Each row has a name. After each piece below comes the name of the row it's from, unless a question asks for something else. Each question is about the rows just above it.

z_985: [151 190 112 145 157 153 139 109 170 136 158 143 166 105 106 109 116 128
 151 136 139 127  93 133 131 145  89 167 183 134  91 106]
z_799: [139  96  41  75  31 122 148 127 116 127  93 126 153 124 144 168 113  99
 100 128 137 125 164  82 137 149 111  83 107 140 110 188]
z_457: [132 184 116 136 107 110 115 131 138 167 140 104 127 175 116 162 148 139
 100 117 133 132 185 137 115  99 171  66 107 148 178 168]
z_914: [164 145 105 107 105 115 138 119 132 134 126 132 184 116 136 107 110 116
 131 138 167 140 101 134 152 136  90 117 194 135  83 115]
z_201: [ 95 155 171 142 138 145 193 136 138 117 112 131 131 105 128 116  88 157
 106 134 116 108  86 131 109 143 196 118 114 118  99 147]
z_236: [105 131 193 147 197 112 118 118 131 155 131 142  95 116 136 108 134 143
 145 109 116 128 117 138 114  99 157 171 106  86 138  88]
z_982: [111 119 195 153 200 112 103 113 131 158 145 152  98 107 132 106 137 145
 143 112 118 129 114 137 102 114 154 173 102  80 139  86]
z_814: [ 86 139 175 163 221 145  93  77 144 146 149 143  92 116 103 108 120 118
 150 141 114 120  72 128 115 179 114 186 125 102 130 107]
z_312: [138  83  45  69  41 122 135 132 122 128 108 129 161 117 149 159 113 104
  93 140 150 118 151  94 148 128 102  88 122 122 102 183]
Put [ 86  88  95  99 105 106 108 109 112 114 116 116 117 118 118 128 131 131
 131 134 136 138 138 142 143 145 147 155 157 171 193 197] back in order: which row is it?	z_236
Where do [132 184 116 136 107 110 116 131 138 167 140] appear?	z_914
q: [163 221 145  93  77 144 146 149]	z_814
Where do [ 86 138] appear?	z_236
The row with [152  98 107 132] is	z_982

z_799: [113 129 143 109 122 142 118 143 123 124 122 145 123 136 141 124 134 128
 130 144 130 138 126 140 129 111 122 129 134 117 123 118 121 125 143 115
 116 109 135 131 134 109 132 114 137 143 129 126 123 130 148 134 137 124
 134 122]
z_503: [126 142 122 123 124 143 135 128 143 143 109 118 145 137 144 121 109 137
 125 148 118 130 134 132 106 129 113 129 130 123 114 122 134 134 124 134
 129 134 138 129 122 124 116 127 140 130 123 150 136 117 122 143 109 126
 123 131]
z_457: [137 122 134 115 130 114 130 109 116 109 117 129 129 122 124 123 122 134
 113 118 126 124 143 128 129 121 134 124 143 109 132 111 144 134 130 137
 125 135 118 129 126 140 123 123 145 136 123 148 122 142 143 141 143 132
 138 134]
z_914: [140  48 125  78  68 148  69 125  91  92  67 156  71  46 153  59  44  42
  43 134  45 149  42 117  42 103  79  54 151 148 117  83  82  61 136 131
 128  81  48  53 146  87  54  84  48 150  48  70  84  51 137 141 135  84
 141  75]
z_772: [113 129 143 109 122 142 118 143 127 124 122 145 123 136 150 124 134 128
 130 144 130 138 126 140 129 106 122 129 134 117 123 118 122 125 143 121
 116 109 135 131 134 109 132 114 137 143 129 126 123 130 148 134 137 124
 134 122]
z_985: [133  78 134  91  98 144  95 134  97 104  85 149  86  82 146  82  79  74
  75 138  77 143  74 129  42  79 103  82 143 137 120  87  90  81 138 127
 128  92  84  81 140  93  88  96  86 146  78  93  94  80 142 136 134  98
 136  99]
z_606: [110 200 131 166  92 113 174 131 161 109 180 105 179 202 108  93 204 206
 206 124 203 111 206 136 206 144 166 194 108 105 135 169 169 189 122 118
 121 163 200 195 114 158 193 161 199 111 200 178 167  92 122 119 123 166
 119 169]
z_312: [134 167 124 169 161 114 164 124 162 157 170 113 168 163 114 170 164 167
 166 119 167 115 168 130 166 162 161 167 117 129 142 169 167 169 119 139
 135 169 163 167 116 169 163 165 161 113 167 164 164 167 115 119 123 161
 119 161]
q: [ 42 103  79]	z_914
Put [106 109 109 109 113 114 116 117 118 118 121 122 122 122 122 122 123 123
 123 124 124 124 125 126 126 127 128 129 129 129 129 130 130 130 131 132
 134 134 134 134 134 135 136 137 137 138 140 142 143 143 143 143 144 145
 148 150] back in order: which row is it?	z_772
Put [122 134 124 137 134 148 130 123 126 129 143 137 114 132 109 134 131 135
 109 116 115 143 125 121 118 123 117 134 129 122 111 129 140 126 138 130
 144 130 128 134 124 141 136 123 145 122 124 123 143 118 142 122 109 143
 129 113] back in order: which row is it?	z_799

z_503: [145  75  95 139 128 156 228  94]
z_982: [128 156  95 139 228  75  95 145]
z_201: [140 129 145  75  95  95 157 228]
Put [157  95  95 145 140  75 129 228] back in order: which row is it?	z_201
[145 157 228  95 129 140  95  75] is which row reordered?	z_201
Put [156 145 128  95  95 228 139  75] back in order: which row is it?	z_982
Which row holds these entries in another order? [156  75  95 128 228 139  94 145]	z_503
Put [145  95 139  95 128 156 228  75] back in order: which row is it?	z_982
Put [228 157  95  95  75 145 129 140] back in order: which row is it?	z_201
Which row holds [ 95 139 228]?	z_982

z_236: [133 137 113  84 101  96 132  34 150 108 218]
z_914: [107 126 101 103  80 241  93 142  49 133 129]
z_814: [143 107  80 126 103  93 241 101 129  49 133]
z_201: [101 129  50 133 109  96 132  34 150 108 218]
z_312: [113  83 101  96 132  34 150 126 138 184 125]
z_982: [ 89 115 188 155 128 147  85 175 137 176  99]
Which row holds [113  84 101  96 132  34 150]?	z_236
[143  93 241 126 107 129  80  49 103 133 101] is which row reordered?	z_814
q: [101 129  49 133]	z_814
The row with [126 101 103  80] is	z_914
[129 107 126 101 103  80 241  93 142  49 133] is which row reordered?	z_914

z_799: [124 121 120 195]
z_985: [121 125 125 224]
z_312: [134 231 232 226]
z_457: [121 125 120 216]
z_772: [135 236 232 226]
z_503: [144 232 231 226]
z_201: [134 232 226 230]
z_236: [130 207 229 225]
The row with [144 232] is	z_503
[134 226 231 232] is which row reordered?	z_312

z_914: [120 130 125 131 125 147 139 216 114 133 122 121]
z_236: [149 127 136 128 124 120 112  83 125 124 163 220]
z_503: [147 117 127 122 116 117 119 235 141 127 146 158]
z_772: [122 135 126 141 135 122 147 139 216 133 114 143]
The row with [116 117] is	z_503
q: [131 125 147 139]	z_914
Where do [122 147 139] appear?	z_772
The row with [116 117 119 235 141] is	z_503
The row with [147 139 216 114 133 122] is	z_914
Put [141 127 117 122 146 235 117 127 119 158 116 147] back in order: which row is it?	z_503
q: [139 216 133]	z_772

z_312: [206  82 150 170 116  52  71 214 112 110]
z_201: [184 175 122 172 110  56 114  67 168 106]
z_236: [182 109 129 140 159  48  68 155 112 122]
z_606: [203 109  98 159 135  69 108 175 141 140]
z_914: [201 145  64 126 118  86  88 145 175 155]
z_503: [175 138  82  91 161  64  80 127 138 141]
z_982: [196 138 150  91 157  74  51  67 168 106]
z_985: [216 158 162 163 199  65 118  59 141 140]
z_457: [106 150  74  91 137  67  51 196 157 168]
z_799: [174 119 141 156 102  42  91 171 152 108]
[ 51  67  74  91 106 138 150 157 168 196] is which row reordered?	z_982
q: [157  74  51]	z_982
[196 138 150  91 157  74  51  67 168 106] is in which row?	z_982
q: [157 168]	z_457

z_985: [125 170 111 125 127 125 209]
z_772: [125 127 170 209 112 125 125]
z_799: [170 127 125 112 209 132 127]
z_503: [116 154 102 232 170 147 126]
z_312: [128 142  51 120 127 113 128]
z_982: [124 113  60 137 133 134 125]
z_606: [125 170 127 125 124 209 112]
[125 125 125 112 127 209 170] is which row reordered?	z_772
q: [125 127 170 209 112]	z_772
[128 128 142  51 120 127 113] is which row reordered?	z_312
Put [127 125 112 125 125 170 209] back in order: which row is it?	z_772
Put [102 116 126 147 154 170 232] back in order: which row is it?	z_503

z_799: [ 57  16 151 139 189  86]
z_985: [151  57  16 139 189 121]
z_312: [139 151 189  58  16  86]
The row with [151  57  16 139] is	z_985
Which row holds these entries in another order? [ 16  57  86 139 151 189]	z_799
q: [151  57  16 139 189 121]	z_985
[151  16 189  86  57 139] is which row reordered?	z_799

